In the rows, 128 means zero.
One hidden turn or mirror swaps the rows below in pairs. Which row is each named row swapped with?
K_740: [139 120 140 108 136 124 139 157 144 126  95 135 134 122 118 119 130 145
 124 149]
K_803: [135 133 124 140 114 111 127 136 128 109  98 160 148 116 156 127 145 140
 131  85]
K_933: [146 130 153 124 138  88 110 158 140 125 117 136 160 126 156 172 146 112
 139 126]
K_569: [115 127 146 118 121  90  91 153 147 141 109 145 157 124 132 165 137 133
 134 135]
K_517: [138 117 129 132 150 127 116 133 140 123  92 133 133 115 151 114 126 133
 132  80]
K_357: [142 122 131 139 130 117 125 128 136 119  95 146 147 118 159 122 138 135
 141  74]
K_548: [126 134 146 123 162 104 124 153 125 143  76 141 131  93 109 165 155 129
 133  98]
K_442: [108 113 142 121 120 133 113 153 123 129  89 119 137 129 137 140 135 151
 130 139]
K_637: [129 161 117 122 116 105 128 139 115 113 123 145 140 124 116 118 158 158
 132 108]
K_456: [139 129 152 119 152 104 126 141 121 140  81 142 130  92 102 164 158 135
 134  89]
K_502: [122 155 124 117 121 107 136 141 120 122 134 120 127 130 115 112 154 141
 131 117]
K_524: [117 115 135 114 162 132 126 147 145 124  95 118 121 115 126 124 124 137
 117 118]
K_226: [125 123 138 109 154 131 127 146 141 119  96 127 131 122 118 124 126 149
 119 147]
K_483: [114 146 146 102 148  99 128 129 115 145 115 139 172 136 144 162 149 119
 140 127]
K_770: [165 133 121 121 164 127 135 122 140 111  93 140 150 123 123 159 134 116
 152 124]
K_766: [145 121 153 119 123 149 104 160 127 130 101 116 152 132 151 149 144 132
 136 118]
K_155: [129 114 132 124 135 128 115 132 104 114 103 129 158 143 104 178 139 123
 119 124]
K_638: [147 144 139 129 144  91 108 153 132 109 126 132 156 110 143 132 139  94
 142 130]
K_367: [118 153 129 124 126 108 123 110 116 144  96 141 142 103 124 126 126 121
 129 144]
K_380: [164 123 141 100 163  94 116 150 107 129 105 138 136 112 101 144 160 131
 137  98]
K_739: [144 145 148 139 149  96 102 151 130 109 117 136 149 122 135 129 149 103
 158 135]
K_183: [129 127 141 123 143 102 100 127 101 133 122 130 148 144 116 178 150 108
 128 109]
K_830: [131 117 113 108 116 128 135 128 137 134 114 118 126 145 117 143 146 155
 137 108]
K_593: [131 165 132 134 129 119 120 122 116 143  93 143 133 124 132 117 126 104
 130 122]
K_397: [151 129 137 119 165 101 114 161 106 137  80 141 144 104 106 154 164 134
 129  93]
K_82: [112 127 142 114 121  93  92 157 156 144 110 144 155 122 120 153 141 139
 138 128]
K_981: [132 142 130 144 147  88 114 147 148 111 128 131 149 108 145 136 135 100
 126 109]
K_193: [151 121 143 106 162  97 122 152  98 128 106 129 140 111  98 156 164 136
 142 102]
K_598: [152 126 157 123 127 146  98 162 131 134 108 122 151 135 145 140 149 130
 131 108]
K_273: [131 120 110 117 117 132 132 128 138 141 114 120 134 140 120 149 139 162
 146 105]
K_464: [125 109 131 119 140 117 108 128 104 119 106 132 151 147 105 176 140 120
 120 118]
K_686: [147 145 149 140 148  98 110 156 124 110 121 130 151 113 137 129 148 102
 154 132]
K_434: [127 134 124 139 122 102 126 128 134 110  99 157 144 113 163 132 141 138
 136  82]
K_989: [157 117 146 102 160  94 118 158 107 133  96 134 141 110 106 157 167 134
 137 102]
K_603: [160 126 144 120 127  97 114 141 165 108 105 139 147 109 136 135 147 126
 136  80]
K_789: [126 149 120 115 113 102 132 137 109 111 125 153 143 133 129 126 161 155
 129 106]
K_868: [115 142 122 114 117 105 126 111 113 137  94 137 146  98 129 131 123 128
 134 142]
K_276: [119 152 124 140 147  95 120 151 155 138  98 136 132 100 117 154 137 112
 119 101]
K_744: [158 122 115 120 158 112 128 126 158 125  85 136 154 114 110 151 127 125
 156 118]
K_675: [145 134 137 123 135  92 100 133 111 155 122 133 130 135 123 164 147  99
 142  99]
K_979: [126 131 144 130 156 111 129 151 125 140  75 132 125  93 112 167 149 126
 122  95]
K_812: [123 153 127 126 109 104 127 145 111 109 117 149 145 133 130 125 159 162
 133 104]
K_565: [130 101 121 121 123 132 123 137 107 113  94 123 172 138 116 156 141 127
 125 125]
K_345: [161 109 137 107 163  87 115 140 126 117 125 128 132 129 101 139 151 125
 137 107]
K_759: [167 131 127 112 155 127 128 124 140 102  91 134 153 123 124 158 129 111
 152 115]
K_578: [126 154 118 125 120 103 129 148 119 115 102 161 151 124 137 122 149 158
 135  91]
K_597: [121 116 115  95 115 123 141 128 124 139 123 117 158 132 136 150 142 149
 138 110]
K_764: [122 148 124 125 125 107 128 116 109 142  96 146 138 108 124 122 120 112
 139 138]
K_579: [113 151 157 130 133 114 106 140 138 140  88 124 119 104 110 127 153 139
 120 103]
K_715: [119 132 127  99 126 112 140 126 116 146 129 121 169 126 151 152 151 129
 143 114]
K_292: [142 134 142 128 137  84 105 130 112 149 133 126 134 134 120 161 149 105
 147 101]
K_202: [132 142 127 133 108 110 126 125 126 109 101 161 141 113 144 131 158 144
 136  82]
K_709: [166 139 135 115 159 127 124 120 127 103  95 137 150 124 130 171 134 112
 143 119]
K_511: [116 144 136 133 149 103 124 149 142 146  78 141 125 101 104 164 149 121
 121 102]
K_805: [118 132 132  93 130 104 133 122 114 145 123 132 171 125 156 150 148 124
 147 121]
K_251: [133 118 137 105 142 118 135 153 145 119  95 141 128 126 117 121 132 149
 123 149]

K_805 swaps with K_155
K_502 swaps with K_345
K_434 swaps with K_979
K_709 swaps with K_868
K_273 swaps with K_675
K_82 swaps with K_598

One hidden turn or mirror swaps the rows below in pairs. Which row is each named row swapped with?
K_488: [ 95 122 127 119  94 133 116 121 133 105 135 132 133 145 109 132 115]
K_175: [131 130 138 150  98 131 140 129 116 124 167 124 111  99 139 110 130]
K_767: [137 105 138 121 119 127 134 118  97 128 106 122 116 110  95 122  97]
K_546: [150 124 118 132 122 136 141 136 102 130 136 116  87 144 107 110 138]
K_47: [147 128 108 134 128 134 146 132 104 115 141 124  97 138 102 138 111]
K_205: [152 135 137 150 102 146 121 118 139 124 150 147 132 115 125 128 138]
K_875: [149 125 123 118 123 109 111 131  89 128 136 124  99 126  94 130 113]
K_436: [120 123 130 140 107 140 115 140 127 139 157 110 119 122 135 111 163]
K_124: [ 95 141 113 142 104 142 136 113 120 121 129 137 125 134  96 117 117]
K_554: [150 135 139 136 112 106 146 124 104 131 132 149 107 140  99 130 117]
K_84: [125 112 154 132 101 134 133 138 117 121 158 120 128  88 116 149 134]
K_145: [102 126 135 109 128 118 128 154 136 129  97 128 101 108 121 124 134]
K_246: [149 115 138 107 121 126 125 146 101 115 127 108 108 124  83 130 136]
K_683: [145 108 139 123 110 137 129 151 126 129 151 129 148  97 140 128 129]
K_711: [ 99 124 131 112 107 113 111 114 122 127 132 130 137 148 113 135 110]
K_750: [140  99 138 132 114 105 143 141  97 120 137 128  98 108  96 123 108]
K_117: [155 123 128 148 128 119 120 133 123 123 121 145  90 122  96 113 112]
K_665: [139 126 138 135 110 137 115 140 117 137 158 130 123  99 142 154 143]
K_661: [131 130 119 145  99 116 130 118 108 147 141 138 151 105 135 124 144]
K_644: [ 96 129 112 124  93 142 132 119 116 119 132 128 151 126 102 134 122]
K_414: [112 136 113 116 125 128 121 159 134 137 103 134  99 102 118 126 113]
K_869: [103 104 106 124 130 114 118 149 134 126 115 139 105  99 117 138 122]
K_888: [161 123 130 128 111 107 125 136 113 134 133 102 111 127  89 106 122]
K_586: [144 107 145 143 111 157 131 120 147 130 130 131 138 109 123 125 143]
K_147: [139 116 149 152 101 131 139 136 137 149 159 115 119 110 125 143 134]
K_10: [154 121 145 121 104 143 137 143 120 121 150 121 138 122 130 135 156]
K_877: [131 126 135 138 142 101 129 147 105 147 119 132 109 147 120 123 119]
K_23: [108 106 111 119 108 123 116 146 144 121 101 132 103 106 118 125 143]
K_318: [113 116 125 129 134 127 119 138 127 142  88 121 103 106 128 129 140]
K_831: [108 150 115 112  92 147 126 117 124 133 137 138 139 127 112 137 113]
K_206: [104 129 120 141  87 126 108 123 124 122 149 112 140 142 103 125 127]
K_769: [102 134 130 132 103 135 116 102 109 121 128 120 151 129 117 127 110]
K_940: [155 137 128 155 107 124 135 158 122 127 135 140 135 102 133 129 142]
K_475: [142 105 144 135 127 122 126 120 125 118 117 128 112 120  90 102 102]
K_201: [112 112 125 138 113 112 121 126 103 137 148 118  89 132  98 101 125]
K_83: [145 144 130 126 110 125 140 127 129 113 150 127 112  88 144 128 137]
K_69: [109 115 129 132 113 108 114 145 143 144 114 117  86 115 116 124 148]
K_604: [109 131 117 128 120 111 130 149 128 147  91 129 101 105 115 125 131]
K_54: [140 118 154 124 115 157 129 133 124 131 119 117 145 102 138 137 133]
K_813: [102 151 127 132  96 134 129 123 120 130 133 125 153 138 116 133 120]
K_383: [105 144 125 132 125 134 128 145 145 126 107 132 104 107 128 109 145]
K_188: [148  98 135 104 122 117 138 129 103 137 131 136 109 131  94 123 110]
K_699: [110 134 119 101 108 129 112 115 131 112 139 134 144 140 116 136 131]
K_706: [112 106 105 125 117 118 109 150 136 140 105 127 124 103 129 135 142]

K_554 swaps with K_940
K_488 swaps with K_23
K_175 swaps with K_546
K_665 swaps with K_875

